arr = (122, 129, 149, 132, 134, 101, 139, 131)
arr[0] -> 122
arr[5] -> 101
arr[1] -> 129

a =
[[128 126 128 127]
 [107 129 128 127]]
Rows and columns are counted from 0.
(0, 0) => 128
(0, 1) => 126
(1, 2) => 128

grid =
[[127 102 125 139 126 128 127 136 121 126 129 130]
 [125 104 126 143 128 129 123 138 119 124 135 130]
 [126 103 125 141 125 129 128 137 124 126 130 130]
 [125 124 135 139 131 123 130 130 123 128 123 121]
 [125 124 134 139 131 124 131 130 124 129 124 121]
 [128 131 124 133 131 127 125 126 128 127 128 134]
 [127 104 126 140 127 128 130 137 123 126 129 130]
 [125 103 124 141 127 130 123 136 117 124 133 131]
 [127 102 125 138 125 128 127 136 122 125 129 129]
 [131 139 121 133 132 126 127 123 128 126 127 132]
 [130 143 122 133 133 126 128 121 128 127 126 134]
 [122 141 127 131 129 124 129 122 122 120 127 126]
 [127 105 125 140 126 128 127 136 124 126 130 129]
 [124 124 135 141 132 124 131 130 123 128 124 121]
 [125 126 133 139 133 126 129 129 124 128 124 120]]
Indices start at 0.
(0, 0) => 127
(2, 4) => 125
(4, 11) => 121
(11, 10) => 127
(14, 8) => 124
(4, 8) => 124
(10, 7) => 121
(12, 1) => 105
(0, 2) => 125
(1, 0) => 125
(2, 10) => 130
(2, 5) => 129
(13, 2) => 135
(11, 2) => 127
(8, 1) => 102
(0, 1) => 102
(2, 9) => 126
(1, 1) => 104
(13, 1) => 124
(11, 4) => 129
(2, 6) => 128
(6, 6) => 130
(7, 0) => 125
(1, 7) => 138
(8, 7) => 136
(9, 10) => 127
(13, 3) => 141
(12, 3) => 140
(2, 1) => 103
(11, 5) => 124
(2, 2) => 125
(5, 3) => 133
(1, 10) => 135
(14, 11) => 120
(5, 11) => 134

x = [129 121 145 107 142 134 128 128 129 130  98 144 155 130 104 127]
x[0] = 129
x[8] = 129
x[10] = 98
x[3] = 107
x[4] = 142

X =
[[137, 122, 134, 148, 118, 123, 126, 130, 123, 119, 119, 121, 131, 131, 129, 124],
 [118, 121, 122, 121, 131, 129, 126, 128, 121, 131, 130, 131, 124, 117, 125, 124],
 [134, 133, 141, 133, 131, 131, 136, 133, 135, 133, 132, 136, 140, 136, 136, 133],
 [131, 119, 135, 121, 128, 128, 132, 127, 135, 130, 129, 130, 136, 123, 130, 132],
 [120, 104, 140, 135, 99, 107, 119, 118, 116, 104, 103, 116, 135, 113, 126, 110],
 [124, 112, 140, 123, 109, 111, 124, 115, 124, 113, 112, 126, 135, 120, 123, 119],
 [132, 128, 132, 118, 131, 127, 134, 125, 132, 134, 132, 131, 132, 128, 126, 133]]
Indices start at 0.
row 0 col 0 -> 137
row 3 col 12 -> 136
row 4 col 9 -> 104
row 6 col 0 -> 132
row 4 col 15 -> 110
row 5 col 13 -> 120
row 4 col 11 -> 116
row 1 col 5 -> 129
row 3 col 1 -> 119
row 2 col 9 -> 133
row 0 col 1 -> 122
row 5 col 14 -> 123
row 4 col 4 -> 99
row 4 col 1 -> 104
row 2 col 5 -> 131
row 3 col 3 -> 121
row 3 col 4 -> 128
row 3 col 10 -> 129
row 3 col 11 -> 130
row 0 col 10 -> 119
row 3 col 15 -> 132
row 0 col 15 -> 124
row 4 col 6 -> 119
row 2 col 3 -> 133
row 3 col 9 -> 130
row 2 col 13 -> 136
row 6 col 3 -> 118
row 5 col 9 -> 113
row 5 col 1 -> 112
row 4 col 2 -> 140
row 0 col 13 -> 131

data =
[[130 133 135 112 121 130 129 129 120]
 [127 125 130 128 126 123 127 121 120]
 [138 155 131 130 112 135 127 130 127]
 [123 121 125 131 123 124 125 127 122]
 [129 138 128 135 121 124 126 126 130]]
data[0,0] -> 130
data[1,2] -> 130
data[2,0] -> 138
data[4,1] -> 138
data[:, 3] -> [112, 128, 130, 131, 135]
data[1,1] -> 125
data[0,2] -> 135
data[:, 5] -> [130, 123, 135, 124, 124]
data[4] -> [129, 138, 128, 135, 121, 124, 126, 126, 130]
data[1,3] -> 128
data[1,4] -> 126
data[0] -> [130, 133, 135, 112, 121, 130, 129, 129, 120]
data[1,6] -> 127
data[1,7] -> 121
data[4,8] -> 130
data[2,3] -> 130
data[3] -> [123, 121, 125, 131, 123, 124, 125, 127, 122]

m =
[[127 134 151 134 130 129 128 125]
 [127 130 130 126 130 131 146 136]
 [147 140 130 126 130 129 128 127]
 [148 137 130 126 130 129 128 128]
 [127 130 130 126 131 146 141 125]
 [127 130 129 129 149 140 128 124]
 [148 138 130 126 130 129 128 128]
 [127 130 130 126 130 139 148 127]]
Indices start at 0.
(0, 0) => 127
(7, 5) => 139
(0, 1) => 134
(1, 1) => 130
(7, 4) => 130
(5, 1) => 130
(1, 3) => 126
(0, 2) => 151
(5, 7) => 124
(3, 6) => 128
(7, 2) => 130
(1, 4) => 130
(1, 7) => 136
(0, 6) => 128
(2, 1) => 140
(6, 5) => 129
(6, 6) => 128
(5, 4) => 149
(0, 7) => 125
(4, 7) => 125
(4, 4) => 131
(1, 0) => 127
(5, 0) => 127

M =
[[122 119 132 121 106 115]
 [134 125 131 123 143 127]
 [121 140 128 130 109 114]
 [131 128 126 131 122 136]
 [127 128 125 130 129 127]
 [152 126 130 124 143 129]
 [123 126 128 128 132 124]
 [129 119 138 138 135 139]
 [126 130 136 139 134 142]]
Indices start at 0.
(0, 0) = 122
(3, 2) = 126
(4, 2) = 125
(1, 0) = 134
(0, 3) = 121
(7, 0) = 129
(8, 4) = 134
(2, 5) = 114
(2, 3) = 130
(7, 5) = 139
(3, 1) = 128
(3, 3) = 131
(1, 1) = 125
(0, 2) = 132
(8, 0) = 126
(5, 0) = 152
(8, 3) = 139
(3, 0) = 131
(7, 3) = 138
(1, 4) = 143
(5, 2) = 130

A =
[[135 127 130 134 141 131]
 [145 143 147 122 127 129]
 [115 132 152 111 139 119]
 [150 129 147 121 124 124]]
A[-4,0] -> 135
A[-2,3] -> 111
A[-3,2] -> 147
A[1,-2] -> 127
A[0,2] -> 130
A[:, 5] -> [131, 129, 119, 124]
A[:, 1] -> [127, 143, 132, 129]
A[:, -4] -> [130, 147, 152, 147]

B = [[126, 129, 121, 134, 132, 129, 126, 132, 125, 140, 129, 129, 119, 131], [127, 132, 129, 131, 130, 129, 126, 130, 127, 133, 129, 130, 124, 130], [123, 135, 121, 145, 138, 131, 121, 137, 120, 150, 131, 130, 104, 136], [122, 131, 121, 148, 140, 131, 120, 139, 119, 156, 131, 136, 99, 138], [127, 130, 128, 131, 130, 128, 127, 129, 127, 132, 129, 129, 123, 129], [127, 129, 126, 131, 130, 129, 127, 130, 126, 134, 128, 126, 123, 130], [117, 135, 136, 122, 120, 132, 132, 123, 124, 133, 125, 131, 129, 129], [122, 133, 134, 124, 122, 130, 130, 125, 126, 131, 126, 130, 128, 128], [101, 144, 144, 112, 106, 138, 137, 117, 117, 143, 121, 136, 130, 129], [127, 129, 126, 134, 132, 129, 125, 131, 125, 138, 129, 133, 118, 131], [126, 129, 126, 132, 131, 129, 126, 130, 126, 135, 129, 130, 123, 130], [128, 127, 129, 129, 129, 128, 128, 129, 128, 129, 128, 125, 127, 128]]
B[0,0] => 126
B[:, 7] => [132, 130, 137, 139, 129, 130, 123, 125, 117, 131, 130, 129]
B[8,-5] => 143
B[2,11] => 130
B[:, 1] => [129, 132, 135, 131, 130, 129, 135, 133, 144, 129, 129, 127]
B[-7,-9] => 129
B[-12,-1] => 131
B[3,-13] => 131
B[-4] => [101, 144, 144, 112, 106, 138, 137, 117, 117, 143, 121, 136, 130, 129]
B[-9,5] => 131
B[11,-2] => 127
B[:, 8] => [125, 127, 120, 119, 127, 126, 124, 126, 117, 125, 126, 128]
B[7,7] => 125
B[5,-1] => 130
B[6,6] => 132
B[-7,-6] => 126
B[0,-13] => 129
B[11,8] => 128
B[-3,-13] => 129
B[9,-14] => 127
B[0,8] => 125
B[-4,-13] => 144
B[-7,-7] => 130
B[-9,2] => 121
B[11,13] => 128
B[-5] => [122, 133, 134, 124, 122, 130, 130, 125, 126, 131, 126, 130, 128, 128]
B[1,4] => 130
B[11,-13] => 127
B[6,-5] => 133
B[3,-6] => 119
B[-7] => [127, 129, 126, 131, 130, 129, 127, 130, 126, 134, 128, 126, 123, 130]
B[-11,12] => 124
B[8,-9] => 138
B[-4,-8] => 137
B[8,2] => 144
B[-12,-2] => 119
B[-7,-10] => 130
